Each row is where one point has got to under a steady rotation. How many ticks took it there?
The counts run from 0 to 265.
[131  90 123 114 101 114 147 123 148 169 140 143 108 175 160 144 153 139
  97 159  59 136 112  80 130 169 123 112 110 125 106 113 162 151 144  91
 159 150 135 177 136 165 114 152  86]
240
[131  98  83 100  95  86 160 112 181 183 121 134  86 135 178 129 115 144
 133 125  78 135  99  91 165 148 115 123 138 125 131  98 133 147 127  93
 185 135 138 123 145 153 147 119 136]
98
[112 176 120 168 118 122 129  89 115 132 130 107 158 134 143 129  96 160
 137 107 121 115 104 120  91 148 139 113 122  47 127 186  85 160 130  99
 196 113 111 124 149 114 136 157 145]
178
[125 176 153 179 117 118  90  66  97 127  93 102 116 165 127 132 108 158
 149 116 115 145 127 113  57 160 126 121  87 101 111 148 106 115 121 110
 161 117 103 143 154 138  68 175 106]
180
[149 144  78 137 108  90 115 110 177 176 146 115  97 135 169 126 190 162
 142 133 127 135 101 123 139 159  96  93 117 111  96 142 135 100 136 123
 116  46 124 156 128 133 178 122 157]
78
[111  65 179 137 149 121 157 149 119 137 147 119 121 119 139 137 149 118
  99 123  97 165 106  88  83 122 119 147 139  62 119 194 120 188 186 111
 166 151 160 194 153 132 131 174 106]
199
[103 113 167 152 122 171 146 136  85  96 131 131 153 148 118 139 102 102
 117 138  83 137  93  93 122 140 152 175 135  98 139 153 159 158 133 145
 181 185 138 188 136 103  92 196 126]
193
[ 64 163 169 167 138 105 114  91  92 133 112 137 128 135 124 115 151 112
 128 125 139 155  87 129 129 139 132 144 126 113 153 154 113 119 133 120
 196 155 123 167 180  93 111 167 131]
186
[123 156 143 130 117 104 149 116 116 155  89  91 104 126 116 129 158  95
 138  59 109 126 116 117 177 130 154 137 134 161 144  70 123  97 111 112
 199 160 153 117 154 134  80 131 120]
143
[122 135  95 129 117 107 108 135 146 168 134 113 107 149 186 132 141 155
 130 107 156 120 127 128 133 143 123  98 124 107  93 130 122 104 110  84
 127  80 127 112 118 177 175 107 157]
263
[ 75 173 191 157 128 126 101 119  77 129  76 102 134 128 118 117 127 110
 117 108 123 131  99 118  92 131 165 160  95  92 131  87 125 113 119 119
 170 182 129 134 179 127 106 154  93]
3
[143 167 157 198 146 153  79 197  94 121 161  88 162 133 108 145 173 138
 118 106 104 145 140 190 107 155 109 137 106  92 132 107 134 101 149 145
 117 119 134 145  88  68 175 130 117]
27
[133  91 105  63 105 133 149 122 142 215 136 127 117 142 181 153  95 123
 121 145 118 129  90  83 124 153 120 133 121 122  84  95 149 110 103 108
 131 162 146 140 147 180 108 171 107]
95
[ 95 100 140 151 152 112 122 160 178 113 150 147  93 177 137 146 195 107
  93 167 122 154 117  89 137 135 154 118 106 149 123 122 182 127 135  92
 133 138 112 192 153 178 127 126  87]
245
[130 148 111 125  89 134 141 131  93 170 126 122 128 141 179 150 115 136
 118 173 116  90  76  82 168 151  79 147 111 141 107  88 144 104  83 139
 150 119 117 138 115 143 125 177 161]
90
[122 183  92 158 123  93  85 153 125 197 146 142 142 152 167 121 123 123
 135 149 137 124 102 132 163 164 110 127 104 148 120  72 140  65 107 100
 171 121 115 123 122 126 182 144 180]
86
[136 161 112 145  95 127  93 151 101 162 134 109 166 159 174 143 103 132
 127 168 169 137 113 127 142 126 106 158 131 125 100  57 180  71 127 110
 118 161 131 124 115 171 157 127 158]
87
[108  87 126 100 116  98 123 156 140 145 102 113 105 149 153 140 184  88
 124 122  98 140 116 103 191 106 159 117 142 166 126  70 156 103 109 106
 130 151 149 156 147 188  99 126  80]
103
[125 103 160 133 145 119 117 168 131 133 124 148 112 151 121 141 217 103
  92 177  95 156 104 136 137 150 120 100 107 143 132 100 176 119 129 134
 111 123  96 187 147 123 135 106 103]
64
[135 113 136 134 154 133 141 155 143 100 147  88 105 114 137 126 147 132
 143  39 106 109 125 120 127 125 138 116 156  74 156 164  87 188 138 114
 151  88 146 133 132 134 157 110 134]
158
[155 103  88 130 129 157 102 130 187 168 152  92 107 158 136 165 189 158
 131 126 102 104 134 121 131 158  93  80 102 125  98 119 157  98 114 115
 128  69 113 127 121 134 139 101 125]
261
[124 125 118 152  84 106 144 105 124 154 151 154 166 137 147 126 100 126
 125 189  82 112  79  83 140 131 115 163 129 133 147 109 165 133 113 160
 168 146 131 172 128 104 157 193 146]
234
[134 108  93 131 108 156 112 129 136 166 166 108 133 167 150 165 166 141
 113 144 120 118 147 103 108 178  93  73 125 121  60 158 142 129 119 123
 105  81  99 159  96 167 119 142 105]
76
[110 142 142 178 125  87 131  63 128 152 102 115 118 129 124 107 126 136
 166 107 101 151  99 129 156 147 137 120  86 127 126 158  95 138 123 123
 184  89 124 166 182  96 111 166 135]
182
[140 190 123 133 102 182  84 125  91 143 132  75 157 155 118 139 130 138
 121 104 164 100 134 113 159 144 115 122 125 166 103  77 109  82  54 122
 111 143 100 120 132 154  80 123 159]
128
[105 165  87 113  97 127 140  75 150 163 120 115 101 134 163 128  97 130
 158  81 107 112  92  90 148 124 133 143 150  93 124 108  93 143  84 101
 203 112 152  92 143 123 127 144 148]
138
[111 108  64 141 116 171 124 170 146 152 189 120 144 154 180 156 154 157
 127 166 118 123 122 108 124 179  99  87 139  98 106 148 157 146 127 130
 120  84 125 135  94 120 172 100 157]
73
[150 110 106 124 104 135 103 130 175 151 149 130 121 139 143 143 170 158
 164 162 128 136 126 121 146 169 111  86  89 122  68 151 141 125 122 124
 124  65 101 168 131 132 131 145 173]
77
[140  94 145 144 122 192 152 122 123 112 128 107 115 128  78 136 136 121
 101 116  41 131  91  96 129 131 137 155 146  82 138 142 138 206 143 168
 151 143 158 172 128 100  98 163  95]
12
[129 120 138 137 150 124 131 192 177 161 144 128  99 156 133 139 207 103
  89 141  91 155 119 151 142 133 159 123 137 150 134  58 191 120 144 118
 115 165 126 147 134 150 153 111 104]
248
[130 180 137 179 141 159 108 159  85 129 139 110 164 113 113 135 149 146
 143  86 134 109 103 151 166 136 114 115 129  88 142 118  95 119  99 138
 148  97 138 137 106  73 163 137 179]
170
[ 94 133 140 137 129 147 130 103 156 160  84 108  89 141  88 126 130  96
 139  87 109 106 110 126 156 128 163 160 136 144 163  79 121 127  99 119
 195 165 148 121 159 144 109 115  84]
144
[160 172  98 128 127 143  98 156 103 166 124 113 150 130 126 143 121 147
 128 104 139  74 115 113 185 122 103 133 133 126 126  95 101 105  48 144
 136 124 114 115 106 112 108 148 189]
130
[122 125 141 185 131 168 105 163  79 122 168 114 165 155  98 158 173 154
 110 193 120 157 115 130 121 161 100 129 105  87 112 173 137 143 136 160
 103 107  94 181  85  96 125 151 148]
213
[101 136 165 148 133 126 133 119  73 104 132 120 153 114 102 131 126  99
 129 101 122 138 100 135 154 123 175 146 127 123 173 125 126 135 105 174
 175 162 135 174 153  66  82 186 128]
5
[108 112 117 119 109 161 154 121 160 140 158 158 170 189 187 147 118 122
  94 186  94 123  97 105 117 167 149 133 150 106 137 127 201 175 141 117
 195 157 159 138 136 142 139 166 117]
237
[144 178 162 152 166 145 102 181  54 111 116  76 127 112  83 123 171 152
 133  71 150 145 120 158 147 119 132 131 119 123 104 126  80 116  95 112
 110 111 112 153 101 133 132 128 133]
167
[116 116 153 114 158 151 133 146 116 129 130  76  82 119 129 139 145 131
 112  24 121 152 136 117 120 109 148 116 160  60 111 164  93 164 147  97
 141 124 166 119 147 139 113  93 109]
159
[127 173 124 160 101 154 111  80 109 155 114 109 149 153 117 134 102 166
 152 111 101 138 122 133  95 166 118 125 133  68 138 155  90 146 121 147
 180  97 115 110 116  74 122 162 145]
177
[140 142 104 137 117 125  89 123 139 154 129  98  86 184 185 121 159 149
 122 136 177 138 126 124  99 145  90  71 108 143  69 118 135  94 102  79
 112  94 118 146 156 195 117 111 141]
264
[148 114  99 139 136 195 119 193 130 144 175 123 144 169 118 148 193 118
 128 162  92 125 118 114 160 151 128 112 133 132 120  86 182 115 126 151
 115 124 130 155 101 138 114 114 128]
253
[126  87 107 126 118 107 158 101 173 146 154 140 112 162 128 157 172 127
 101 169  47 133 124 101 127 153 139 108 128 126 122 108 164 144 133 125
 154 120 126 178 168 138 108 161  94]
241
[137 153 151 180 124 153 143 145  88 150 106 114 156 118 117 122 103  90
 106 111  66 150 100 139 136 116 151 160 120 127 178  87 142 145 135 140
 181 185 142 147 144  91 113 142 102]
7
[126 123 157 119 166 159 129 154  87 111  76 121 118 138  93 140 160  98
 116  86 117 131 120  96 170 107 160 146 149 158 133  95 140 134 100 137
 147 181 146 158 136 143  59 118  98]
148
[128 104 128 152 125 125 181 149  98 127 127 119 104 118 105 126 125 111
 141  86  42 143 114 130 111 126 158 152 161  77 140 147 115 184 168 136
 165 120 149 154 132  86 159 137 112]
14
[105 159 115 128 117 119  88  98 166 159 132 130 121 173 169 134 172 150
 147 144 184 135 117 135 134 159 108  88 109 122  95 153 136 104  94  93
 158  97 103 141 159 166 140 118 170]
81
[120 121 160 146  90 107 151 118  77 151 138 149 162 127 138 164  95 110
 111 192 105 137  71  95 119 127 119 159 125 110 111 116 150 139 129 126
 154 154 130 177 135 112 129 201 135]
50
[142 155 127 171 106  75 115  79 114 148 118 121 126 147 132 103 166 150
 169 123 142 140 121 124  99 151  94 100  76  77  80 151  97 112 144 115
 154  77 106 175 143 120 140 199 159]
38
[156 132 125 159 102 125 119  91 136 154 144 108 103 154 153 141 136 171
 123 164 113 149 130 130  86 162  88  94  84  80  72 153 104 101 137 118
 106  76  95 162 135 111 116 168 118]
220
[107 139 116 163  95 128 108 121 128 143 168 116 161 154 167 137 121 154
 128 143 141 133  99 124  93 150 112  99  95  59  81 182 112 147 123 115
 145  85 104 142 130 125 159 155 132]
218
[129 132 125 145 174 122 130 145 106  91 115  97  77 120  85 100 197 145
 159  46 122 141 120 134 160 112 132  99 123 111 125 168  89 155 139 107
 142  92 102 151 151 116 107 114 123]
162
[103 161 151 171 150 181 105 177  72 102 168  94 166 132 122 137 152 155
 130 134 147 141 101 134 117 140 109 116 121  84 123 178 133 150 139 143
 121 109 100 160  85  91 177 153 156]
29
[118 148 130 129 116 157 121  71 119 133  76  83 113 143 147 133  82 120
 120  53 146 124 103  90 107 156 143 142 141 119 123 103 125 137 100  93
 194 156 142  97 157 169  57 147 117]
140
[126 128 154 155 154 142 128 208 118 142 188 121 154 130 159 139 180 122
  86 156 114 159 127 161 133 129 119 127 140 127  99  92 165 116 152 110
 114 109 138 158  98 148 198 120 130]
67
[109  92 118 110  89 114 155 122 131 136 151 161 143 169 176 162 109 104
  95 174  96 117  71  67 123 130 115 151 128 107 121 158 171 167 141 116
 183 136 165 164 151 140 127 166 141]
238
[135 178 136 192 133 190 110 153  78 123 131  82 144 127  88 129 166 165
 168 101 124 115 127 140 147 139 118 115 111 141 135 129 113 125 120 163
 136  92 116 147 108  67 141 121 157]
169
[126 106 126 152 135 130 115 204 118 144 160 146 139 150 155 121 201  96
 136 134  99 144 104 148 176 128 123 124 122 127 134 103 169 136 141 117
 133 123 151 173 114 131 211 106 122]
66
[131 122 109 113 143 154 119 167 142 152 183 111 134 146 175 155 155 154
 132 139 145 116 115  92 137 147 103 106 112 107  73 163 148 147 113 113
 107  76 132 144 100 171 140 123 150]
258
[111 118 161 168 160 108 144 152 123 148 127 116 117 112 124 114 202 128
 133 102  71 168 135 164 127 123 156 120 129  85 140 140 145 147 171  88
 152 127 136 150 150 132 187 120  93]
203
[150 164 137 184 102  92 128  92 144 178 103 128 114 134 112 127 131 148
 142 145 120 169 118 137  77 171 113 125  86 110  89 134 125 109 142 106
 157  88 101 154 143  90 152 170 119]
39
[145 169 157 170  91  94 108 109 133 166 116 145 152 149 135 126 131 130
 121 174 111 160 133 147 114 145 133 114  96 134 122  57 171  60 110 129
 157 152 108 168 129 102 144 163 107]
228
[133 129 159 181 170 155 121 141 155  97 131 105 117 145  95 114 200 123
 100  96  93 154 163 151 111 138 156  99 104  99 152 158 122 170 164 111
 136 124 125 167 136  78 151 100  85]
20
[121 162 116 160  93 113 112 114 130 167 162 110 155 145 154 127 118 172
 139 123 116 150 109 151  60 168 124 115 115  63  94 163 102 132 144 123
 131  92  98 133 123  94 176 138 144]
34
[117 151 127 136 148 141 150 179  92 125 121 131 128  84  97 114 142  92
 135  67  79  98  91 118 185  94 154 164 164 116 163  89 128 171 114 151
 179 156 172 140 113 114 116 144 143]
150
[170 110  83 113 118 194 150 173 141 134 119  91 109 148 133 157 186 131
 119  93  83 106 140  88 148 158 108  76 144 139  92 131 133 152 111 129
  99  98 127 125  91 149 102  99 118]
116
[127 102 165 150 114 127 146 132  73 117 146 132 158 129  96 129 122 114
 127 142  76 103  92 105 102 126 141 170 149  88 152 159 128 171 155 159
 155 150 151 187 113 102 123 187 128]
194
[ 89 170 156 136  99 105 102 142  98 167 151 136 185 145 171 152  85 106
 104 182 131 159  88 130 144 138 126 157  96 133 115 106 157  93 110 119
 156 167 128 161 155 136 158 157 145]
231
[124 123 102 137 134 178  87 139 158 149 132  75  95 169 141 147 166 145
 117  61 151 142 150 116 134 147 121  82 142 123  81 119 103 138 116  65
 120  96 128 122 125 181 110  75 116]
120
[105 187 100 138 147 139  92 151 119 147 122  93 122 124 147 138 136 130
 143  85 187 124 129 151 174 115 126 120 136 127 117 103 116  94  73 106
 123  98 114  93 120 128 139 113 207]
126
[111 144 160 189 148 189  78 166  78  96 134 104 141 152  95 142 213 116
 145 119 134 149 137 162 137 108 134 106 107 103 119 143 123 126 139 131
 129 135 113 183 108 101 110 130 111]
24
[123 167 140 170  95 126 100  41 128 113  99 120 118 142 116 104 123 145
 149 121 128 129 125 117 106 133 112  97 102 106 110 155  92 131 130 116
 179 100 108 164 193 119  96 164 116]
181
[139 116 161 139 131 131 167 136  76 142 132 116 161  98 132 137 115 120
 119 113  32 141  94 122 133 125 130 162 133  76 140 118 136 168 152 150
 155 145 159 157 112  88 129 197 115]
195
[132 111 128 151 156 158 130 138 122  90 118 111 105 154  84 138 180 145
 125  41 125 126 127 122 131 123 127 101 116 110 120 162 110 164 135 105
 148 100 119 171 131 145  86 119 113]
161
[147 135 109 157 111 156 131 162  94 160 151 103 142 123 131 133 137 177
 129 151  79 142 100 146 117 152  82 113 113  72  83 138 127 120 162 148
 104  90 126 160  86  97 182 147 140]
215
[128 159  80 125  94 146 137  71 159 151 129 127 103 121 119 128  81 136
 152  75 103  91 130  83 147 154 122 123 129 127 125 105 110 140  98 111
 187 104 110  80 150 116  87 137 146]
137
[141 120 138 154 133 163 162 114 124 143 162 125 137 124 119 133 127 120
 115 120  43 156 102 130 100 124 136 142 137  80 133 126 142 165 153 131
 178 155 161 155 118 105 142 160  78]
196
[113  87 108 117 136  83 148 136 166 188 137 145  98 152 200 125 161 107
  91 118  87 151 104 108 146 122 142 157 131 110 114 115 147 115 176  74
 160 126 143 145 133 157 189 112  82]
243
[146  93  84 108 119 206 153 198 148 154 168  99 132 149 151 150 156 119
 103 103 101  85 126 121 170 121 134 142 158 120 131  79 149 159 136 145
 131 139 155 117  91 144 144  80 105]
112
[ 82 184 161 195 137 113 102  78 131 142  79 111 133 126 121 110 104 120
 124 103 126 153 131 143  87 147 141 136 119 111 136  94 117 123 133  83
 202 134 129 112 164 115 103 151 104]
184
[128 171 116 136 106 172 100 121 113 146 130  91 177 147 145 154  57 143
 109 107 170  95 127  85 131 157 129 124 139 132 121 116 103 127  71 117
 173 133 111 100 130 150  92 133 175]
133
[149 142  76 129 105 133 112 116 170 146 157 125 125 174 184 122 168 159
 155 125 158 107 156 136 126 147  99  81 130  95  99 126 145 144 116  87
 141  92 122 106 127 139 150  96 189]
262
[129 170 117 162 122 130  85  94 147 161 119 119 130 150 151 150 168 129
 151 172 149 147 128 152 136 178 100 105  85 167  94  58 174  55  96 113
 132  99  87 164 149 150 140 143 138]
84
[143 107 130 153 140 131 126 192 101 135 183 137 127 140 160 160 190 133
 112 146 115 135  94 110 148 138 105 140 105 123  89 148 146 116 127 147
  84 124 126 178  78 130 157 134 160]
70
[119 173 183 164 132  91 111 115  70 127  69 130 138 121  92 105 143 108
 153 114 124 157  91 112 128 115 150 149 123 122 135 125  92  87 120 126
 154 152 138 170 161 122 118 196 108]
187
[140  90 131 141 127  81 154 139 143 163 145 129 109 147 148 116 182 111
 122 130  50 160  89 117 135 158 137 123 107 111 126 132 145 142 167 134
 161 108 153 184 158 112 145 167 104]
58
[155  95 137 110 139 195 145 154 109 114 109  89 111 131  95 137 138 147
 137  57  70 102 130 127 121 130 151 124 147  92 124 153 115 187 120 128
 145 124 141 149 119 109 102 130  85]
156
[131  83 179 162 142 139 154 127 108 121 120 109  98 163 124 125 174 138
 119 122  76 162 131 116  85 149 142 109 116 101 103 149 128 178 170 122
 148 117 136 187 145 158 120 166  84]
200
[115  65 157 118 138 127 141  98 143 134 164 142 136 171 158 141 145 124
 111 164  76 171  94 103 107 156 133 111 128 127 106 142 176 156 175  82
 145 151 151 177 159 153 124 172  72]
56
[114 183  94 156 109 111  95 113 155 175 127 139 154 159 148 135 156 138
 156 178 147 123 121 152 165 162 134 107 105 145 129  48 162  85 107 122
 167 112  95 127 128 101 149 127 159]
85
[114 166 156 196 133 121 113 104 110 136 130 131 144 137 119 130 122 119
 127 176 132 149 102 130 133 146 132 146  91 140 104 115 164  93 109 130
 173 129 109 177 143 101 111 181 103]
44
[116  99 119 140 106  89 166 133 142 166 160 136 147 136 182 124 100 102
 113 143  75 146  89 104 111 149 133 147 139  86 113 141 168 191 163 122
 181 148 161 159 123 146 181 172 126]
54
[109  96 151 150 139 125 136 106 156 107 148 123 100 139 117 103 184 124
 130  99  40 163 121 148 122 141 144 120 114  81 145 174 131 169 165 102
 169  83 135 193 152 107 160 154 115]
202
[132 103 114 134 131 195 146 139 135 103 132  99 102 142 114 151 140 146
 107  48  68 105 145 101 147 137 150 125 165  96 156 158 111 201 145 121
 160 115 139 132 124  98 113  93 110]
157
[139  84 136  96 105 109 167 124 132 162 148 151 116 148 174 156 110 135
 111 175  82 139 103  82 119 154 109 133 129  99  98 121 157 150 159 120
 159 119 155 162 142 172 119 170 101]
239
[130 104  94 117 123 194 105 174 132 148 184  97 156 173 162 171 151 158
  87 150 133 100 141 128 109 161 115 106 126 104  74 146 156 144 133 117
 105  94 112 111  81 163 149 107 128]
257
[148 103  75 106 109 135 127 159 116 168 177 106 116 134 157 147 182 155
 118 134 125 120 127  97 159 151  86  98 129  79  59 147 134 131 143 114
  86  82 126 147  94 161 152 140 142]
259
[116 114 161 164 171 142  97 138 131 113 141 119 116 137 136 121 211 106
  95  93  88 173 141 158  89 105 155 101 137  94 138 132 145 134 162  85
 151 127 138 175 135 109 158 115  81]
204
[ 86 181 168 174 123 128 114  58 129 115  86 112 157 153 123 114 133 115
 130 122 132 155  97 146 101 135 174 137 109 143 154 143 128 123 126 103
 206 146 104 131 183  88 116 156 131]
185
[136 145 131 160 119  53  98 116 104 161  96 152 142 140 173  94 152 124
 158 187 138 152  98 141 138 158 105 134  84 102  97 101 134  52 131 110
 155 114 123 177 148 109 128 172 129]
227
[124  99 121 105 139 138 128 204 112 148 129 104 117 132 156 131 165  87
  88 103 137 132 118 124 158 117 133 151 174 153 131  51 168 112 127 116
 127 143 158 146 115 165 133  79 117]
107
[103  74 110 150 115 109 152 104 149 137 157 164 121 158 135 140 183 100
 110 161  91 135 107  86 112 166 139 118 122 111 122 160 163 169 136 117
 169 122 142 188 171 136 103 169 108]
57
[128 114 111 118 144 115 124 177 133 157 125 122 131 154 153 126 169 105
 115 109 125 110 104 102 191 105 152 128 188 145 157  94 154 115 130  96
 170 167 162 121 122 164 160 104 133]
106
